(in the rows, 128 means zero)
which system made each run
ped, run 1 (11 x 22)
[[119  95 108 129 111 127 140 152 107 173 108 147 160  89 144 111 153 119
   99  71 143 160]
 [155 136  99 156 112 107 160 130 103 135 136 137 152  67 158 139 146 119
  126 116 118  90]
 [104 186 124 132 130 113 157 144 121 134 137 109 117  97 164 119 156 160
  122 121 147 114]
 [100 137 130 160 132  98 159 167 129 157 133 108 155 155 132 122 146 135
  128 122 169 110]
 [137 116 129 110 133 135 171 169 115 149 135 105 143 138 126 120 150 124
  154 108 137  87]
 [133 150 144  91 151 103 147 137 113 141 141  99 151 118 100 147 155 141
  131 124 125  95]
 [126 146 150 122 149 113 134 122 154 126 149 108 137 141 113 156 133 129
  146 154 147  85]
 [118 139 159 100 145 147 127 136 145 132 128 139 125 162 113 133 141 129
  148 144 150 119]
 [148 118 132 109 124 127 117 130 133 129 128 135 140 159  86 142 152 123
  136 143 128 132]
 [138 113 123  99 115 134  96 107 153 124 133 131 114 130  99 146 134 129
  142 136 113 119]
 [109 129 141 121 123 141  88 101 140 124 130 163 117 128 113 132 128 126
  123 138 117 125]]
sasa, run 2 (11 x 22)
[[143 142  84 166 112 165 127 186 128 111  68 101 121  75 177 149  87 168
  110  98 129 140]
 [159 169 126 147 116 147 133 152  59 120 123 181 158  81 157 112 157 106
  114  95  73 151]
 [129  91  81 151  97 105 169 117 100 155 135 160 139 102 179  91 163 136
  115 112 179 173]
 [ 96 180 142 165 122 146 134 173 163 140 100 133 123  93 176 140 144 115
  121  94 172 148]
 [126 151 151 179 134 131 123 168  91 127 117 161 185 138 107 138 164 115
  110  89 141 149]
 [114 120 114 147 100 126 158 140 111 153 154 169 147 155 136 108 179 135
  151 136 174  99]
 [ 95 169 169 120 142  99 135 138 169 157 142 117 124 131 125 132 175 109
  138 115 173 135]
 [115 138 154 161 147 118 111 153 136 119 121 107 163 161  71 171 144 148
  120 119 170 122]
 [131 147 138 127 120 135 136 138 112 124 148 149 129 167  92 137 162 135
  159 161 131  72]
 [120 119 147  93 139  90 141  97 145 144 148 104 109 141  96 120 155 111
  138 139 144 123]
 [119 116 142 125 145 122 116 119 158 110 110  85 114 134  92 166 111 144
  130 139 155 102]]
Laz, run 3 (11 x 22)
[[133 107 119  75 116 147 115 101 129 163 157 233 195 117 157 142 182 170
  126 170 177 143]
 [136 106  75 101  66  78 150  99 145 187 118 158 102 146 140  98 141 138
  122 225 126 127]
 [ 85 116 133 146  84 107  74 128 214 171  93 127 103 140  64 177 134 122
  125 172 149  89]
 [118 131 103 218  83 143  81 133 133  98 155 183 161 156  84 165 181 156
  144 127 180 103]
 [131 166 111 178  83 125 152 123  69  82 155 143  72 173 105  86 162 141
  149 150 110  81]
 [104 156 146 166 132  93 121 149 116 100 124  37  71 156  68 115 114 127
  118  99  98 112]
 [139 147 147 198 162 147 123 166 126  63 136  82 146 121 125 153 109 108
  144  45 140 126]
 [149 166 154 112 177 165 171 142  54  70 158 129 133 119 165  99 135 137
  148  70 119 133]
 [145 131 139  69 175  97 170 134 101 131 128  61 112 116 158  80 104 118
  107 107  90 170]
 [142 110 148  80 174 137 138 140 179 150  93  92 152  77 166 160  86  96
  121  98 137 155]
 [148 118 133  68 149 162 124 118 139 149 134 191 186  88 175 147 149 137
  129 127 158 162]]
Bib, run 4 (11 x 22)
[[ 95  40 112 104 123 142 100  78 163 134 116 135  88  76 165  98  79 103
   95  66 135 192]
 [ 62  98  84 176  91 128 125 117 158 156 122 157 118  88 190 119  78 164
  114 134 145  70]
 [ 64 144 154 141 128 169  87 148 147 140 136 172 110 122 173  89  75  85
  116  85  56 105]
 [113 113  82 159 126 144 107 172 148 122 186  91 145 171 167  89  90 156
  164  87 104 112]
 [115 175 135 155 132 112 127 187 136 144 142  90 147 143 123 137 116 117
  148 125  73  47]
 [157 197 156 116 175 131 132 167 126  93 165  76 147 153 139 131 140 124
  154 100  98 142]
 [178 175 119 141 143 101 169 155  89 105 147  94 157 165 117 139 156 156
  147 169 134 112]
 [177 158 161 103 145 111 164 148 103 125  96 110 127 143  92 140 164  94
  129 139 126 153]
 [170 120 129 118 143 103 159 118 114 115 120 112 148 123 117 150 173 141
  121 131 190 180]
 [145 111 138 110 123 107 160  88 106 138  93 166 127  96 117 144 151 117
  108 162 159 123]
 [123  93 133  96 121 132 132  91 128 137 104 161  97 108 134 109 141 114
  110 123 155 174]]
sasa, run 5 (11 x 22)
[[ 59 150  99 117 129  76 104 125 173 163 127  57 142  87 138 161 108 246
   80 147 163 101]
 [220 213 124 173 128 126  94 168 127  61 108 106 141 147 103 181 137 110
  140 169  66 161]
 [158  89  96  67 109 126 179 128  29 142 113 128 106 143  92  72 178 175
  118 130 123 147]
 [132 125 101 136  99  72 178 106 164 153 114  75  76  54 159 137 124  87
  137 127 142  78]
 [156 146 163 143 160 165  89 119 122  53 103 122 123  73 102 184 137 121
  120  63 145 169]
 [117 112 129 166 116 132 156 101  50 103 112 198 131 136 127 112 112 150
   98 163 133  87]
 [142 117 137 124 117 126 164 112 160 143 134 155  82 135 181  85 131  43
  163 132 142 149]
 [ 73  98 164 114 166 149 111 150 155 141 100 112 138 116 122 134 105 134
  108  67 168 150]
 [124 135 126 183 130 144 101 147 129 117 148 169 183 146 125 160 102 129
  139 143 106  74]
 [137 138 129  92 121 138 119 121 131 140 172 173 140 167 141  92 165 124
  146 143 124 156]
 [ 87 116 122 114 134  86 130 143 170 178 119  82 125 145 133 117 113 152
  108 140 152 138]]
nosef, run 6 (11 x 22)
[[ 84  38  71 206  62  83  95  68 117 138 187 179 133 114 124  75 137 112
  110  81 127 137]
 [116  98  86 125 113 185 160 113 122  80 166 144  57 141 206  74  96 154
  192 115 158  84]
 [ 43 186 122 200 115 126 101 145  92 103 153 146 109 157 155  67 121 194
   86  94 130 151]
 [155 129  97 213 146 119 171 148  93  60 184  95 156 177 146 123 128 160
  166 111 187 115]
 [122 196 133 115 164 165 160 205  73 113 112 115 159 142 165 124 125 212
  122 135 126 116]
 [156 182 124 171 164  54 144 145 107 118 149  61 195 125 120 147 138 155
   99 134 117 149]
 [182 178 171  91 182 139 172 151 132 109 108 106 161 103 141 189 141 129
  146 147 165 117]
 [127 162 166  86 149  93 132 145 119 186 100 139 187 102 111 153 159 116
   84 152 112 147]
 [171  99 132  79 135  85 153 111 167 172 127  94 142 100 113 156 154  80
  141 138 138 128]
 [ 93 125 165  64 125 139 113 110 170 175 107 155 104  92 119 147 148 105
  130 130 129 105]
 [104  88 137 120 107 103 107  88 150 162 155 153 119 132  92 108 154  79
  129 112 118 122]]
nobe, run 7 (11 x 22)
[[138 169 120 127 122 175  74 157 129  98 122 153 146 125 128 161 123 177
  127 140 100 129]
 [169 178 127 150 133 104 126 130 109  91 133 113 121 159 122 122 129 127
  118 163 104 163]
 [186 106 111 144 132 118 148 140 121  98 107  99 140 128 118 155 132 123
  128 121 160 174]
 [148 124 161 111 161 140 128 130 101 121 112 147 173 104 114 157 138 121
  115 104 123 139]
 [142 123 149  97 166 125 147  88 106 102 147 147 132 122 144 124 109 127
  129 154 124 123]
 [130 118 126 109 145  99 175 110 116 139 100 108 119 101 153 120 116 130
  112 145 157 131]
 [103 117 158 129 141 122 149 128 136 154 123 143 125 108 148 116 133  90
  124  96 153 127]
 [104 111 132  99 120 155 130 126 127 146 144 160 121 127 145 105 141 132
  149 116 134  97]
 [109 138 106 122 103 111 136 128 126 147 140 126 102 112 136 106 139 138
  130 135 106  90]
 [107 136 111 163 105 120 112 138 155 120 140 120 108 118 134 125 134 124
  135 107 135 122]
 [116 145 124 150 109 156 101 158 133 122 131 149 136 145 118 135 150 151
  139 114 134 121]]
ped, run 8 (11 x 22)
[[117 114 166 151 132 159 127 100  85  84  72 185 117 110  87 155 159 139
   92 109 208 177]
 [189  82  82 161  65 111 163  96 111 100  86 122  63 101  98 139 148  91
  137 141 152 145]
 [ 87  89 110  94 106 103 142  65 120 145 128 133  71  70 135  95 154 145
  102 100 161 139]
 [102  94 112 162 107  84 163  87  99 156 135 181 135 122 150 101 119 121
  102 171 143  90]
 [143 141  88 113 107 118 174 141  94 142 152 128 102 154 179  61 134 144
  145 155 106 117]
 [100 129 104 107 133  77 134 156 124 189 148  92 167 151 137  91 121 175
  100 139 103 135]
 [122 121 120 130 144 122 134 158 155 165 161 119 172 145 165 124  94 111
  148 128  93  83]
 [129 179 154  94 170 156 125 170 113 126 142 131 164 140 153 125 130 147
  137 121 102 125]
 [153 168 136 144 150 121 108 174 150 119 127  92 168 150 108 170 128 140
  132 137 120 136]
 [129 131 147 116 140 164  98 154 176 118 119 110 123 129 122 157 130 112
  154  97 144 129]
 [130 130 167 128 145 155 111 126 127 111 107 159 142 117  98 162 149 112
  127 103 149 128]]
Bib, run 9 (11 x 22)
[[ 96 112 127 107  99 106 137 126 141 159 137 115  65 193 112  54 128 103
  140 146 110 136]
 [ 82 130 148 158 126 135  98 166 193 152 125 120 149 164 103 158 149 127
  146 103 194 126]
 [121 136 157 115 150 157 100 102 116 109 172 180 178  96 110 167 151 136
  140 106 123  71]
 [142 116 109  75 121 132 124  92 109 108 157 110  82 143 113 100 121 155
  150 150  87 106]
 [105 160 132 143 111 110  98 149 166 133 106  97  96 169  97 140 130 154
  120 164 141 141]
 [134 137 163 157 152 160  88 138 134  95 123 163 167 141 108 177 129 126
  126 118 145 141]
 [167  90 103  96 125 149 128 113  84 104 133 134 140 119 111 133 124 163
  133 126 106 108]
 [130 118 113 103 121  91 128 123 139 142  92  76  93 126 105 123 104 139
  106 154 107 138]
 [126 154 151 149 150 135 110 142 162 119  92 138 141 130 148 156 106 130
  105 142 161 171]
 [149 107 116 129 131 158 125 130  93 119 124 182 165 116 149 129 118 141
  124 123 117 133]
 [143  86  96  99 110 107 141 133 120 153 114 103 110 124 130 100 110 116
  123 119  91 129]]
sedus, run 10 (11 x 22)
[[120 136 102 157 100 144  39 136 149 111 124 137 148  88 105 165 110 151
  100 101  72 117]
 [168 146 109 149 150 131 111  86 101  58 165 139 142 102 157 137  95 147
  122 147  85 127]
 [165 164 113 150 140 111 141 137 115  83 101 100 111 138 151 125 107 156
  104 155 141 197]
 [143 123 103 197 105 118 129 145 140 123 107 144 140 105 153 139 134 105
  112 106 156 167]
 [152  99  97 121 110 166 125 127 100 119 115 167 147  84 154 135 139 151
  123 100 137 147]
 [143 136 101 106 122  99 164 126  83 155 119 137 139 106 151 106 140 156
   97 152 119 137]
 [118 139 122 134 131 105 177 136 123 152 137 120 123 122 177  96 146 126
  132 121 163 143]
 [101 139 134 121 118 149 137 164 121 150 123 148 142 134 137 115 168 150
  136 102 168 124]
 [122 123 128 114 115 129 152 146  96 147 142 140 134 130 114 107 159 120
  142 111 109  86]
 [115 139 137  89 142 115 150 133 119 143 137  90 103 119 124 107 146 127
  137 105 119 106]
 [ 94 163 163 124 149 113 126 135 138 135 143 112 130 125 105 143 151 129
  129 114 146  98]]
sedus, run 11 (11 x 22)
[[172 127  65 189  76 170  67 195 191  93 144 111 140 197 116 158 117 148
  187 141 114 119]
 [165 163 112 121  83 175  45 134 145 106 113 182 111  99 140 132 115  94
  129 122  19 160]
 [150 144  73 143 103  80  77  68 126  77 183 111 121  95 131 124 134 180
  110 139  90 165]
 [150 194 108 187 116 141 133 118 129  59 112 147  90 100 182 149 110 155
  125 169 148 134]
 [134 136 124 193 107 138 125 116  78  77 109 181 103 123 139 102 143 114
   98  99 146 199]
 [144  76  70 166  90 125 155 123  77 112  96 111 106  92 127 119 121 155
  108 101 140 125]
 [106 136 133 126 143 129 167 122  88 140  94 147 125  64 178 116 109 132
   91 108 128 123]
 [107 121 132 133 160 100 170 130  77 134 148 123 163 128 148 101 142 166
  101 102 175 143]
 [138 129 128 128 143 133 190 186  99 160 105 107 150 146 150 116 135 134
  136 116 159 109]
 [118 125 150  93 138 126 147 170 115 179 121 125 152 120 132 106 156 101
  126  79 125 141]
 [123 127 126  89 138 115 136 153 127 162 158 101 165 123 110 135 167 152
  139 105 139  95]]
nobe, run 12 (11 x 22)
[[125 157 146 117 146 155 148 141  57  96 102 152 116 154 128 109 116 173
  112 150 113 114]
 [142 109 109 161 136  58 171 113  92 115 154  77 122 141 130  90 131 117
  112 121 128 156]
 [131  84 118 153 147 138 138 145 133 126 123 124 175 102 144 158 114 135
  126  90 172 117]
 [ 98 164 170 103 173 147 123 143 108 138 153 147 162 135 141 124 125 144
  123 123 106  95]
 [138 133 115 114 137  91 164 115 130 132 162 105 119 158 153  97 128 144
  143 174 136 117]
 [128 127 123 132 127 109 155 159 158 159 105  88 134 102 134 148 139 118
  133 112 161 118]
 [104 152 164 115 135 153  94 139 159 143 152 162 143 129 127 142 159 105
  143  99 135 115]
 [135 131 116  96 110 142 119 116 131 128 137 142 104 147 119 130 140 149
  149 169 121  96]
 [131 136 117 141 104  95 129 122 138 128 106  90  90 108 107 133 133 118
  120 133 121 124]
 [115 117 137 158 118 146  93 124 154 113 120 153 124 122 109 148 136 112
  130 100 151 147]
 [126 126 133 118 123 159 107 135 106 116 118 156 124 153 101 129 130 149
  127 138 115 115]]
Laz, run 13 (11 x 22)
[[144  97 109 144 140 110 123 126 128 125 117 106 151 143 127 144  66 133
  114 170  85  98]
 [119 138 169 142 160 145 121 131 128 114 108 162 155 146 126 160  91 121
  119 160 131  99]
 [117 100 139 144 149 111 158 119  84 125 129 150 158 158 123 113 117 138
  112 147 150 126]
 [106 111 136 137 139  94 173 124 111 147 108 118 119 124 136 120 104 119
  111 149 136  85]
 [ 76 132 155 142 156 100 128 122 137 143 139 121 147 117 126 140 124 137
  114 122 157  95]
 [108 137 127 160 138 113 149 129 123 117 148 133 141 132 161 116 134 148
  126 129 175 130]
 [106 152 140 119 131 114 160 144 125 145 128 121 104 136 145 101 146 132
  135 131 156 123]
 [109 126 124 121 127 106 133 147 152 151 138  94 127 132 117 125 152 138
  132 106 156 133]
 [138 144 116 131 121 133 129 148 146 122 142 118 133 116 143 140 153 137
  151 111 154 119]
 [145 164 129 108 123 129 130 133 130 121 147 126 117 132 130 126 167 141
  145 125 136 140]
 [158 131 117 115 117 121 129 134 142 122 124  96 108 133 115 132 142 124
  144 124 131 151]]
nosef, run 14 (11 x 22)
[[ 74  88 125 145 109 134 111 105 170 152 137 186 116 158 151  96 130 129
  123 135 185 159]
 [ 85  81  99 147 104 144 122 161 150 161 157 139 135 168 160  81 118 135
  154  96 143 115]
 [101 145  94 144 104 152  88 160 139 117 180 121 130 143 145 103 135 182
  152  88 115 115]
 [124 189 120 178 126 134 107 141 125  84 181 129 128 163 140 119 138 152
  150 135 115 106]
 [152 190 130 163 130 138 149 180  99  94 130 124 128 170 131 117 150 138
  149 131 129 138]
 [161 166 113 155 119 115 152 177  91 123 102  94 146 132 111 141 144 154
  121 131 126 118]
 [159 155 138 128 149 115 153 147 101 110 106  90 144  98 114 159 123 127
  123 119 112 104]
 [157 150 154 100 155 117 146 110  99 108 107 128 139  87 117 160 137 122
  107 135 125 134]
 [151 109 148  94 149  98 155 103 123 141  99 131 137 110 121 142 124 108
  105 156 139 142]
 [119  93 143  89 143 115 141 115 152 166  98 123 128 109 128 133 120 107
  113 128 149 140]
 [ 98  84 138 102 131 124 108 104 160 157 128 142 132 109 121 135 126 120
  123 114 143 127]]

runs to name
run 15 (2 x 22)
[[216 155  94  84 131 198 161 216 108 109 101 131 144 180 178 108 125 148
  181 150 104 174]
 [133 193  88 181  91  90  94 176 151 150  88  82 138 104 130 162 113 162
   74 157  83 141]]
  nosef
run 16 (2 x 22)
[[180 140 116 105 129 121 150 148 129 137 164 128 174 163 118 150 183 144
  167 164 157 114]
 [165 151 140  93 144 106 150 129 141 122 120  77 129  88  99 182 152 120
  144 137 125  84]]
  nobe
run 17 (2 x 22)
[[183 126 117 167 118 104 176 141 121 109  87  96 109 129 127 142 119  93
  134 152 137 133]
 [116 127 183 112 145 136 126 104 119 115 123 139 118 103  83 155 153  93
  136  97 139  95]]
  Laz
run 18 (2 x 22)
[[202 225 120 162 123  86 175 156  78  83  88  60  89  63 145 133 153 107
   95 100  90 199]
 [203 156 124 229 150  85 210 127  69  58 107 112 122 123 172 121 124  82
  108 135 169 197]]
  Bib
run 19 (2 x 22)
[[142 170 124 144 106 120 124 172 106 157  98 160 154 124 142 123 159 124
   99 135 116 176]
 [181  80 111 136 127 116 147 125 131 130 131 133 153 126 142 128 126  75
  140 108 128 161]]
  Bib
run 20 (2 x 22)
[[  5 162 166 193  93  93 127 149 146 218 130 182 132 115 146  90 162  83
   85  92 139  84]
 [100  83 122 108 146 195 139 128  75  86 203 146 129 155 128  85 140 173
  190  55 149  59]]
  sedus
run 21 (2 x 22)
[[ 65 156 139  74 144 156  75 136 178 137 221 147 140 154 152  90 195 157
  164  67 170 180]
 [129 107 121 155 100 167  89 179 109 169  75 198 206 161  68 175 129 145
  119 162 110  78]]
  ped
run 22 (2 x 22)
[[127 138 139  90  85 154  86 165 161 223 105 213 177 127 125 133 157  76
  130 145  67 121]
 [174 106  76 110  60  94 110 114 178 167 154 106  95 107 121 107 160  65
  156 116  72 139]]
  nosef
run 23 (2 x 22)
[[160 173 158 201 155 125 144 110 100  61 136 153 160 107 124 186 117  96
  140 148 127  58]
 [186 160 144  92 148 142 189 154  44 126  93 153 148 118 152 102 156 116
  115 132 104 177]]
  nosef
run 24 (2 x 22)
[[ 96 101 101 149  87 168  78 126 182 134 158 176 114 144 150 121 108 124
  166 129 108  83]
 [102 171 102 128  95 150  91 174 140 135 108 113  96 145 129 113 123 179
  123 138  91 119]]
  nobe
run 25 (2 x 22)
[[110 121  90 162 125 123 114 103 152 101 204 160 115 184 203  64  97 142
  159 159 118 157]
 [110 107 103  97 118 170 108 190 103 169  84 150 154 180 152  80  86 186
  101 140  87 172]]
  ped
run 26 (2 x 22)
[[165  83 126  70 146 109 209 139 118 214 103 162 207  94 162 158 187 126
  123 152 224 150]
 [ 67 114 126  45 135  69 164 133 170 252 141  95 155  62 164 115 134 136
  111 116 126  82]]
  nosef
run 27 (2 x 22)
[[102 178 165  60 128 162 143  85 106 138 141 241 110 107 175 111 175 161
  129 184 163 119]
 [ 87 117 120 161 107  35 175 137 132 196 154 101 119 181 131  59 154  95
  112 135 151 147]]
  nosef
run 28 (2 x 22)
[[112 125  98 103 110 130  59 141 208 144 155 131 152 223 105 143 128 212
  140 207 167 177]
 [118  79 134  91  82 181  58 174 201 197 100 187 134 181 107 114 117  60
  155 121  76 146]]
  ped
